Here are some points:
tensor([  4, -21, -17,  10,  -9,   8,  -4,   1,  -1, -12,  14,   2,  13, -15,   0,  15,  10,   6, -15,  37,  17, -24,   5,  -7])
tensor([ 39,   2,  -9, -24,  -8,   9,   3, -22, -11,   7,   8, -11, -24, -22,  30,  33,  15,  28,  42, -73, -71, -32, -16, -31])
tensor([  28,   11,   -9,  -43,   -9,   24,   -3,  -45,   -5,   28,   -5,   -4,  -27,    7,   33,   16,   10,   11,   53, -118,  -78,  -13,  -14,  -24])
tensor([ 10,  -8, -19,  -5,  -4,  17, -11, -10,  -2,   5,   9,  -5, -10, -18, -16,   1,  -9,   0,  -7,  29,   9,  17,  -8,  -2])
tensor([-127,   83,   77,   98,   -2,  -98,   36,  127,   16,  -24,  -78,   81,  105,  127,   78,  -33,   54,  -31,  -27, -127,   52, -113,  107,   31])
tensor([  6, -19, -16,   8,  -6,  12,  -7,  -2,   0,  -7,  14,  -2,  10, -18,   3,  12,  12,   6, -11,  26,  12, -27,   3,  -6])
tensor([-12, -15, -12,  14,  -5,   4,  -4,   4,   4,  -7,   8,  12,  25,  11, -18,   0,  -4,  -4, -26,  64,  38,   6,  18,   9])
tensor([ 17,   0, -16, -21,  -6,  17, -13, -22,  -6,  17,  10,  -9, -14, -12,  -1,  -3,  -4,   0,   8, -14, -12,  12, -11,   2])
tensor([-125,   43,   42,   54,   -1,  -42,   18,  104,    2,  -19,  -43,   64,   89,  127,   54,  -41,   36,  -35,  -41, -104,   71,  -82,   89,   34])
tensor([-71, -18,  10,  38,  -2, -15,   0,  26,   7, -16, -12,  15,  33,  19, -42, -17, -19, -17, -44, 119,  69,  37,  24,  23])
tensor([-127,   13,   27,   42,   -2,  -33,   -5,   48,    9,   -9,  -42,   57,   76,  127,  -61,  -58,  -42,  -48,  -58,  122,  101,   85,   76,   50])
tensor([-36, -13,  -8,  29,  -8,  -2,  -5,  16,   9,  -9,   3,  22,  39,  36, -26,  -5,  -9,  -5, -30,  84,  44,  16,  31,  10])
tensor([ 22, -17, -12,  -2,  -6,   5,   3,  -4,  -3, -14,   8, -17, -15, -61,  30,  27,  25,  21,   7, -29, -18, -61, -24, -15])
tensor([  3,  -7, -10,  -5,  -7,  17, -11, -12,  -2,   8,   9,   8,  14,  22, -15, -16,  -7, -13, -16,  31,  29,  22,  12,  11])
tensor([  9, -19, -20,  10, -10,  13,  -4,  -4,  -2,  -7,  13,  -5,   4, -26,  26,  23,  27,  13,  -8, -13,   0, -61,  -5, -14])
tensor([ 64,  -8, -22,  23,  16,   8,   8, -11,  25,  -9,  28, -29, -31, -85,  -1,  26,  10,  18,   2,  32,  -9, -20, -37, -17])
tensor([ 37,  -2,  -9, -16,  -9,   8,  -3, -18,  -9,   2,   0,  -8, -16, -17,  32,  40,  17,  36,  42, -79, -80, -44, -13, -38])
tensor([-115,   29,   40,    4,   -4,  -27,    6,   57,    4,   -7,  -48,   70,   90,  127,  -44,  -59,  -37,  -46,  -36,   74,   74,   89,   94,   43])
tensor([  6, -19, -16,   9, -10,  11,  -7,  -5,  -2,  -6,  13,   0,   7, -14,   0,  13,   8,   9,  -9,  24,   9, -25,   5,  -5])
tensor([-18, -11,  -9,   8,  -4,   1,  -3,   9,   0,  -6,   4,  22,  34,  41,  -9,  -8,   1,  -6, -21,  40,  36,   1,  32,   9])
tensor([  5, -18, -14,   7,  -8,   9,  -7,  -7,  -1,  -7,  15,   0,  10, -16,   5,  14,   9,   7, -13,  24,  11, -27,   2,  -6])
tensor([  5,  -9, -13,  -2,  -5,  15, -14, -10,  -1,   3,  12,  -2,   3,  -7,  -4,   7,   0,  -3,  -8,  15,   4,  -4,  -3,  -1])
tensor([ 14,  14, -13, -39,  -2,  21, -32, -34,  -5,  36,  -3,  -5, -14,  16, -22, -25, -24, -17,  12,  -9, -18,  55, -10,   9])
tensor([ -4,  15,  -5, -35,  -7,  17, -12, -13,  -2,  27,  -3,  26,  26,  78,  -6, -30, -10, -25,   0, -40,   4,  27,  26,  13])
tensor([  97,   10,  -24,   11,    3,    2,    8,  -16,    7,    5,   20,  -11,   -9,  -31,   10,   85,    8,   68,   71,   -8, -125,  -22,  -14,  -69])
tensor([-28, -19,  23, -21,   8, -16,  -9,  -2, -22,  -4,  -5,  -6, -23,  -5, -80, -76, -69, -56, -49, 127,  93, 127, -13,  61])
16 more points follow, each with its number after it:
tensor([-43,   7,   6,  -5,   1,   0, -15,  -3,   5,  21, -14,  33,  33,  91, -62, -64, -52, -53, -40, 103,  79, 118,  40,  48]) 0
tensor([-113,   15,   20,   44,    2,  -17,  -12,   33,   17,   16,  -36,   46,   58,  113,  -88,  -63,  -63,  -49,  -51,  127,   97,  127,   59,   51]) 1
tensor([  6, -18, -17,  10,  -9,  12,  -6,  -3,  -1,  -7,  15,   2,   8, -19,   2,  14,  12,   6,  -9,  24,  12, -26,   4,  -7]) 2
tensor([ 34, -10, -11, -11,  -3,  11,  -4, -11,  -7,  -4,  12, -15, -17, -38,  16,  27,  11,  22,  21, -23, -42, -20, -17, -25]) 3
tensor([  4, -14, -16,   1,  -6,  13, -11,  -6,   0,  -2,  11,  -3,   6, -17,  -1,   9,  10,   6,  -8,  19,   6, -13,   2,  -6]) 4
tensor([-117,  -15,   35,    0,   10,   -4,    6,   12,  -35,   18,   -8,   13,    8,   28,  -26, -112,  -23,  -89,  -94,   38,  127,   42,    7,   92]) 5
tensor([ 17,  -3, -20, -12,  -6,  20, -11, -17,  -4,  10,  10,  -4,  -8, -12,   1,  10,   3,   9,   7, -13, -12, -11,  -4,  -4]) 6
tensor([-33, -14,  -4,  12,  -4,  -1,  -6,   9,   2,  -8,   1,  18,  32,  36, -31, -23, -14, -21, -39,  82,  61,  31,  28,  22]) 7
tensor([  2, -16, -16,  10,  -7,   9,  -2,  -2,  -2,  -7,  13,   2,  11, -12,   0,  10,  10,   8, -13,  31,  15, -19,   5,  -5]) 8
tensor([-14, -17,  -7,   8,  -3,   3,  -6,   5,   0,  -6,   4,   4,  12,   4, -33, -17, -17, -15, -30,  86,  47,  36,   6,  19]) 9
tensor([ 35, -16,  -4, -15,  -5,   2,  -1,  -5,  -5, -15,  11, -19, -16, -43,  20,  37,  21,  26,  23, -34, -48, -39, -21, -30]) 10
tensor([  57,    0,   35,  -62,   -8,  -20,   29,  -14,  -43,  -34,   -5,  -30,  -50,  -64,   66,   62,   38,   48,   76, -127, -127,  -82,  -45,  -55]) 11
tensor([-103,  -14,   32,   21,   -1,  -22,   -1,   29,    1,  -13,  -27,   24,   38,   64,  -69,  -59,  -45,  -51,  -64,  127,  107,  100,   33,   49]) 12
tensor([-10,  10,   7, -28,   5,  17, -24, -11,  -3,  24, -11,  -9, -30,   0, -74, -70, -65, -54, -22,  78,  67, 127, -17,  59]) 13
tensor([  5, -20, -19,  13, -10,   9,  -3,   2,  -2, -13,  17,  -1,  12, -19,   6,  18,  13,  11, -14,  26,  14, -36,   4,  -9]) 14
tensor([  3,   4, -12, -23,  -8,  22, -13, -20,  -2,  24,  -3,  13,   9,  35,   5,  -9,   5,  -5,   6, -37,  -6,   2,  17,   3]) 15
Which three of these numbered points are nearest to each point below by angle, seen from the average point of the first points? Their numbers follow each, nearest first.
tensor([  6, -12, -18,  -2,  -9,  17,  -7,  -9,  -1,   1,   9,   3,   3, -10,  -5,   4,   0,   5,  -5,  17,   6,  -3,  -2,  -4]) > 4 2 6
tensor([  5, -15, -16,   4,  -8,  11,  -8,  -5,  -2,  -5,  15,   2,   8, -13,   4,   9,   8,   8,  -9,  19,   8, -22,   3,  -5]) > 2 4 14
tensor([-114,  -20,   39,   33,    2,  -34,    3,   43,   -1,  -21,  -26,   17,   33,   31,  -66,  -42,  -37,  -35,  -56,  127,   94,   78,   27,   39]) > 12 1 7
tensor([-22,   7,  -4, -17,  -4,   4,  -5,  -5,   1,  14,  -7,  33,  35,  81, -24, -26, -21, -16,  -6,  31,  23,  45,  35,  17]) > 0 1 12
tensor([-55,  30,  16, -31,   2,   6, -17,   1,  -2,  33, -36,  57,  54, 127, -58, -81, -53, -49, -33,  47,  67, 127,  65,  54]) > 0 1 12
tensor([ 14, -40,  45,  46,  24, -75,  22,  64, -38, -86,  26, -14,  -5, -47, -69,  -1, -36,  -3, -29, 127,  43,  78, -11,   9]) > 9 7 12
tensor([-127,   29,   50,   48,   -1,  -54,   -1,   71,   13,  -14,  -74,   79,   94,  127,  -76,  -93,  -54,  -74,  -77,  127,  127,  122,   97,   74]) > 1 12 0
tensor([-127,   48,   84,   53,    2,  -76,    0,   95,   20,   -7, -105,  101,  127,  127, -120, -127,  -96, -117,  -99,  127,  127,  127,  127,  117]) > 1 12 0
tensor([ 10, -17, -15,   3, -10,   9,  -3,  -6,   0,  -4,  12,   2,   8,  -2,  18,  26,  20,  18,   6, -19, -20, -42,   6, -13]) > 10 3 11
tensor([  6, -18, -16,  10,  -7,  12,  -2,  -5,   0,  -8,  16,  -1,  10, -16,   7,  15,  11,  10, -11,  23,  10, -29,   1,  -7]) > 2 14 8
tensor([ -5, -25,  22,  28,  14, -42,   0,  37, -17, -46,  13,  -8,  -5, -24, -76, -13, -45, -18, -26, 127,  43, 105,  -7,  16]) > 9 13 12
tensor([ 42,  -2,  -6, -25,  -1,  11,  -6, -17,  -1,   2,   7, -21, -25, -44,   9,  29,   5,  26,  38, -25, -56,  -9, -24, -27]) > 3 10 6
tensor([  6, -14, -14,  -3,  -8,  11,  -6,  -9,  -1,   1,  12,  -2,   2,  -6,  -1,   7,   1,   4,  -3,  14,   7,  -3,   3,  -4]) > 4 6 2
tensor([-97,  -8,  12,  46,  -1, -20,  -1,  33,  11, -12, -24,  30,  47,  56, -50, -30, -26, -30, -52, 127,  84,  59,  41,  32]) > 12 1 7
tensor([ -8, -15,  -7,   1,  -7,   6,  -6,  -6,   1,  -4,  10,  11,  19,  12, -14, -17,  -2, -14, -31,  47,  45,   8,  13,  15]) > 9 7 12
tensor([ 22, -22, -20,  10,  -4,   6,  -1,  -4,   0, -12,  17, -14,  -4, -48,  13,  29,  20,  19,   0,  11,  -5, -43, -12, -17]) > 2 4 14
tensor([-18,   6,   8, -39,  -6,  12, -16, -16,  -5,  34, -15,  20,   8,  73, -55, -82, -53, -55, -35,  57,  78, 113,  24,  55]) > 0 13 1
tensor([-127,   10,  -23,   32,  -29,  -10,   15, -119,   46,  127,  -67,   30,   32,   87,  127,   34,  127,   36,   52, -127,  -88, -127,   44,  -36]) > 15 11 10
tensor([-127,   50,   65,    7,   -2,  -49,   -6,   84,   15,   13,  -82,   97,  118,  127,  -75, -110,  -75,  -79,  -50,   87,   92,  127,  127,   77]) > 1 12 0
tensor([  6, -20, -19,  11,  -8,   9,  -3,   0,   0, -10,  14,  -1,  13, -17,   6,  17,  13,  10, -12,  29,  13, -34,   2, -10]) > 14 2 8
tensor([ 15, -10, -18,  -4,  -9,  11,  -9,  -8,  -4,  -3,  11,  -4,  -4, -19,   4,  17,   7,  13,  13,   4, -19, -11,  -4, -12]) > 3 6 10
tensor([ -9, -10,  -8,  -9,  -4,  10,  -9,  -7,   1,   7,   7,  11,  13,  28, -20, -26, -12, -19, -25,  43,  43,  26,  14,  17]) > 0 7 9
tensor([-127,  -10,   48,   -7,    6,   -7,    5,    7,  -53,   34,  -10,    8,    8,   48,  -37, -127,  -31, -127, -117,   36,  127,   79,   14,  122]) > 5 12 0
tensor([ 12,  -5, -16, -13,  -6,  15, -12, -21,  -7,   8,  11,  -3,  -6, -14,   6,   5,   3,   3,   7,  -7, -13,  -8,  -8,  -1]) > 6 3 10
tensor([ 123,   41,    4,  -12,   40,    4,   24,  -13,   32,   -4,   -1,  -80, -109, -127,   35,   36,   20,   31,   54, -103,  -92,  -37, -110,  -35]) > 3 10 11
tensor([ 12, -19, -19,   4,  -7,   9,  -3,  -5,  -4,  -7,  15,  -3,   7, -22,  17,  24,  19,  17,  -1,  -2,  -5, -46,   1, -14]) > 14 2 10
tensor([ 18,   1, -16, -22,  -4,  19, -22, -29,   1,  23,   9,  -7, -21, -10, -27, -18, -32, -17,   4,  33,   0,  62, -16,  12]) > 13 9 6
tensor([ -6,   5,   1, -34,  -2,  23, -27, -22,  -6,  30,  -1,   3, -14,  33, -58, -68, -51, -43, -17,  59,  42, 117,  -3,  40]) > 13 0 9
tensor([ 13,   2,  -4, -42,  -9,  14, -11, -23,  -8,  24,  -2,   6,  -6,  31,  20,   9,   3,   8,  46, -80, -57,  -3,   4, -20]) > 15 11 6
tensor([  4,  -5, -11,  -7,  -7,  12,  -9,  -9,   0,   4,   9,  12,  12,  24,   2,  -3,   2,   0, -10,   6,  11,  -5,  17,   4]) > 15 6 4
tensor([-122,   16,    9,  -16,   11,   36,  -11,  -41,  -39,   90,   -2,    3,  -13,   43,  -48, -127,  -35, -127, -123,    2,  127,   96,   -2,  127]) > 5 13 0
tensor([  4, -17, -16,   8,  -6,  12,  -5,  -2,  -2,  -8,  14,   1,  11,  -9,  -1,   7,  11,   5, -13,  34,  18, -20,   5,  -1]) > 8 2 14
tensor([ -1,   6,  -7, -32,  -5,  19, -19, -20,  -2,  21,   0,   7,  -7,  24, -27, -27, -27, -22,   3,  23,  13,  58,  -1,  22]) > 13 0 9
tensor([-16,  14,   1, -14, -13,  -4,  -5,   0,   5,  14,  -8,  24,  16,  65,  41,  11,  18,  12,  28, -99, -46, -46,  27, -13]) > 15 11 10
tensor([ 127,   64,  -26,  -29,   24,    6,   14,  -47,   11,   41,   13,  -24,  -50,  -33,    5,  127,  -11,  123,  127,  -78, -127,   37,  -35, -124]) > 3 10 6
tensor([-79, -30,  22,  15,  -3, -14,  10,  25, -25, -16,   3,   7,  18,   3,  -8, -43,   1, -40, -64,  52, 107,  -7,  15,  42]) > 5 12 7
tensor([ 23, -17, -11,   3,  -9,   2,   5,  -2,  -7, -18,  13,  -9,  -1, -33,  33,  45,  31,  33,  16, -34, -40, -67,  -8, -31]) > 10 3 11
tensor([-55, -25,  21,  17,   1, -18,  -1,  24,  -2, -22,  -8,   6,  19,   9, -49, -30, -27, -29, -44, 121,  75,  58,  12,  28]) > 12 9 7
tensor([-60,   5,  22,   9,  -9, -20,   4,  40,  -1, -19, -17,  47,  63, 113,  -2, -20,   4, -23, -27,   7,  45,  -3,  63,  21]) > 1 12 0
